In the rows, 128 means zero.
Each named move below is a turn or a mirror, shown by a few rows before and after it. Which moves, in which order, take the first row of each later pair to the second? The first pair is answered.
move vevu:
[149 121 102 131 125 146  91 124 112 118] => [149 114 101 131 126 142  88 124 118 124]
[ 73 112 122 102 150 104 117 144 138  85] => [ 75 104 123 104 148 101 118 145 147  95]
[154  95 134 116 137 136 112 125 152 134] => [157 132 139 116 142 149 120 129 120  91]
move tave:
[111  92 110 101 126 137 121 124 123 158] => [129 127 134 113 118 122 155 125 114 176]
[116  96 130 156 106 122  96 136 235 116] => [107  93 142 112  95 110 158 146 227 121]
[113 130 136 155 130 107 134 154 154 101] => [112 125 135 148 130 111 133 155 152  97]
move nesi:
[115  94 118 122 130 136  86 120 157 130] => [104  91 123 114 133 127  93 127 155 135]
[103 143 120 159 152 124  95 131  67 157] => [128 146 111 172 144 140  81 115  84 151]
[ 75  93 130  86 127 148 157 132 149  99] => [ 73 102 124  81 133 155 153 132 119  96]
move Zar:
[137 135 119 120 125 127 139 129 100 157] => [154 132 126 120 110 134 149 117 140 144]
[132 179 131 186 160 111  82 134  17 119] => [158 173 134 101 118 113 198 129  23 169]
[150 134 120 129 108 137 150 117 151 110] => [141 138 116 157 126 137 111 121 142  98]
[133 148 142 144 124 122 141 131 142 126] => [124 152 142 152 128 121 129 130 131 121]
move fida:
[145 131 166 171 108  73 134 155 128 130] => [165 113 114 156 105 103 106 126  91 176]
[142 157 146 152 142 133  82 125 154  72] => [173 146 116 150 126 150  75 101 144 109]
[124 134 138  99 118 129 160 136 153  68] => [162 123  96  88 104 158 147  99 140 123]
[146 118 121 105 114 121 161 128 107 176] => [ 98 119 135 104 138 105 153 156  91 138]
Pairs:
Each pair is 2 to 3 moves apart.
[158 118 109 114 125 145 134 118 110 156] => [152 121 106 136 138 142 101 123 101 145]	Zar, Zar, Zar
[109  87 148  66  90 134 170 134 169 146] => [ 80  84 160  70 103 125 155 149 174 111]	nesi, Zar, nesi
[135  96 136 126 125 129 112 132 183 110] => [125 113 148 147 140 118 100 144 166  99]	tave, Zar
[133 111 164 127 119 105 180 147 147 160] => [142 113 167 135 116 116 171 141 172 134]	nesi, Zar
[142 121  90 132 131 144 112 119 123 147] => [131 156 117 139 139 135 128 137 123  89]	nesi, vevu, fida
[143  93 149 156 109 140  90 111 200 106] => [118 147 193 126 117 116 170 149 147  71]	nesi, tave, vevu
[ 73 127 121  85 123  91 141 128 157  99] => [130 171  90  82 106 140 150  95 106 103]	fida, vevu, fida
[153 121 122 105 118 135 155 106 157 158] => [132 108 134 138 135 116 117 121 189 140]	Zar, nesi
[143  88 132 132 129 123 141 134 122 188] => [114 130 157 113 138 127 172 155  99 106]	fida, Zar, vevu
[107 112 118  98 140 119 137 134 107 154] => [126 126 107 136 145 134  94 121 104 150]	tave, nesi, tave
[114 118 132 112 138 137 135 131 207 112] => [116 104 111  82 139 134 150 123 167 173]	nesi, fida, nesi
[155 100 122  97 102 147 120 109 185  55] => [133 127 166  75 107 100 195 145 148  83]	tave, nesi, nesi
[113 142 152  52 137 133 197 140 121 102] => [129  91 149 103 130 128 126 123 229 103]	vevu, Zar
[155 121 116 164  92 169 160 102 198 114] => [142 138 122 148  95 177 181 111 176  81]	tave, tave, vevu
[ 92  84 108  85 136 122 119 135 125 144] => [ 97 128 155 104 135 101 163 157 132 109]	nesi, fida, nesi
[140 119 157 184 110  99 130 139 155 177] => [ 96 100 119 172 132 131  64 135 140 108]	vevu, tave, vevu
[126 142 102 167 152 167  76 128  82 108] => [119  96  86 125 138 145 107 130  84 195]	vevu, Zar
[ 54 106 135 101 128 157 143 151 143 100] => [108 106 107 163 126 182  78 112 163 124]	fida, Zar, fida
[127 125 144 103 118 147 169 125  87 161] => [154 135 132 150 123 158 114 107  86 167]	vevu, nesi, tave
[147 119 105 131  98 161 110 102 143 134] => [130 107 114 134 103 152 102 114 164 113]	tave, nesi, Zar
[ 97 138 163 141 144  95 124 161 131 106] => [137 124 143 123 122  98 147 135 143 184]	fida, nesi, nesi
[116 140 141 101 102 126 160 140 110 130] => [134 110 132 122  91 129 127 121 169 139]	nesi, vevu, Zar
[125 103 114 153 119 123 107  97 160  89] => [ 91 109 103 138 139 111 103 112  91 104]	fida, fida, Zar
[146 147 123 125 125 130 161 113  99 158] => [105 131 108 129 146 138 109 119  86 116]	nesi, Zar, fida
[146 157 130 114  87 154 144 109 155  73] => [119 139 149 102  92 126 163 129 174  88]	nesi, nesi
[ 86 149 161 117 156  98 178 173  85 117] => [118 169 166 180 161  93 143 163  89 141]	vevu, tave, vevu
[110  90 111 160 155 149  54 130 121 146] => [ 88 134 186 147 155 106 141 174 138  96]	Zar, nesi, fida
[123 149 108 110 132 138 135 128 115  93] => [143 126 117 110 115 121 157 122 153 144]	nesi, vevu, tave
[ 75  88 135 135 179 117  88 180  83 102] => [110 144 137 118 168 135 143 171  32 105]	tave, nesi
[100 106 140 117 126 120 124 145 172 108] => [114 133 165 131 126  98 153 155 145 142]	nesi, tave, vevu
[148 112 142 152 113  93 166 128 152  84] => [111 112 124 162 145  82 128 139  84  91]	Zar, Zar, tave
[161 136 134 139  94 153 157 121 152  75] => [159 100 121 149  95 146 125 114 184 109]	tave, vevu
[120 116 163  98 124 105 139 157 129 159] => [113 116 166 127 137 105  98 161 138 126]	Zar, Zar, nesi
[194 185 132 185 118 147 123 105 108 155] => [172 177 107 171 130 159  97 105  68 157]	fida, fida, fida
[116 114 167 141 118  86 177 150 143 192] => [137 133 172 148 107 104 189 143 178 154]	vevu, Zar, vevu
[130 135 104 139 123 102 131 130  75 169] => [135 155 134 125 112  98 181 139 106 133]	fida, nesi, Zar
[129  82 112 192 132 168  78 131 148 161] => [139 135 107 188 136 194  90 128  80 140]	Zar, vevu, nesi
[119  84  86 126 126 150 124 126 164 121] => [132 119 125 123 121 121 192 139 150 149]	nesi, tave
[143 142 136 103  98 133 183 128 154 111] => [150 117  87  95  99 162 139 105 132 134]	fida, nesi, nesi
[111 114 130  53 124 142 143 124 130 113] => [151 121 143 118 121 147 102 108 187  97]	Zar, Zar, fida
[142 150 153 143 105 135 125 133 147 113] => [121 117 139 132 115 114 120 140 127 171]	Zar, Zar, vevu
[ 65 119 105  79 138 105 159 147  62 150] => [110 130 163 108 115  79 206 152 159 149]	vevu, fida
[120 151 122 152 150 126  94 136  81 107] => [ 99 113 153 129 140  84 135 158 137 145]	vevu, Zar, fida
[ 90 135 152 121 144 117 137 175 127  70] => [114 157 130 129 144 147 120 153 104  60]	nesi, nesi
[120 155 121 148 141 127  79 129  73 125] => [168 164 131 171 121 139  86 107 129 131]	nesi, fida, fida
[120 168 135 120 132 131 153 148  74  90] => [ 92 149 144 115 140 112 142 163  85  87]	vevu, fida, vevu
[163 108 104  90  99 140 166 105 137 172] => [146  96  85 137 125 149  78  97 130 154]	tave, tave, Zar
[115 105 111 143 157 124 109 167 110 128] => [114  95 118 141 154 119 116 171 137 119]	fida, Zar, tave
[125 117 158 170 110 102 102 142 161 125] => [139 154 122 158 115 145  92 123  86 103]	fida, vevu
[131 124  96 144 129 141 111 118 102 155] => [ 91 116 122 145 143 119 105 144 126 117]	nesi, nesi, fida
[185 196 161 235 144 115 105 122 126 134] => [193 199 151 166 122 115 186 120  81 187]	Zar, Zar, nesi
[ 95 125 180 130 130  90 164 170 174  77] => [124 170 186 189 146  91 136 160 138  93]	nesi, Zar, tave
[100 124 130 157 130 101 104 153 119 147] => [ 95 130 143 136 126  98 140 160 113 153]	tave, tave
[136 151 112 116 129 158 126 119  75 124] => [170 159 133 156 118 154 113 109 135 113]	fida, tave, fida
[ 83  92 105  75 108 156 158 126 151  78] => [129 102 104 102  90 174 156 107 190  86]	nesi, Zar, fida
[104 125 108 152 149 141  52 133  93 112] => [130 138  90  95 118 183 107 115  85  92]	tave, nesi, nesi
[114 108 104 123 117 144 128 126 124  78] => [150 124 116 163 114 139 118 114 149  94]	fida, Zar, fida
[134 168 121 171 152 111 115 140  80 125] => [152 116  99 163 133 111  98 121 120 189]	Zar, vevu, tave
[125 112 178 168 126  71 140 145 159 205] => [108  89 123 116 128 103 123 131  91 228]	nesi, Zar, fida
[110 104 132 144 152 112  89 140 144 124] => [159 124 131 111 116 128 163 121 149 150]	tave, vevu, fida
[138 163 119 119 138 139 116 113  78 138] => [116 157 139 142 152 126  91 129 122  90]	fida, tave
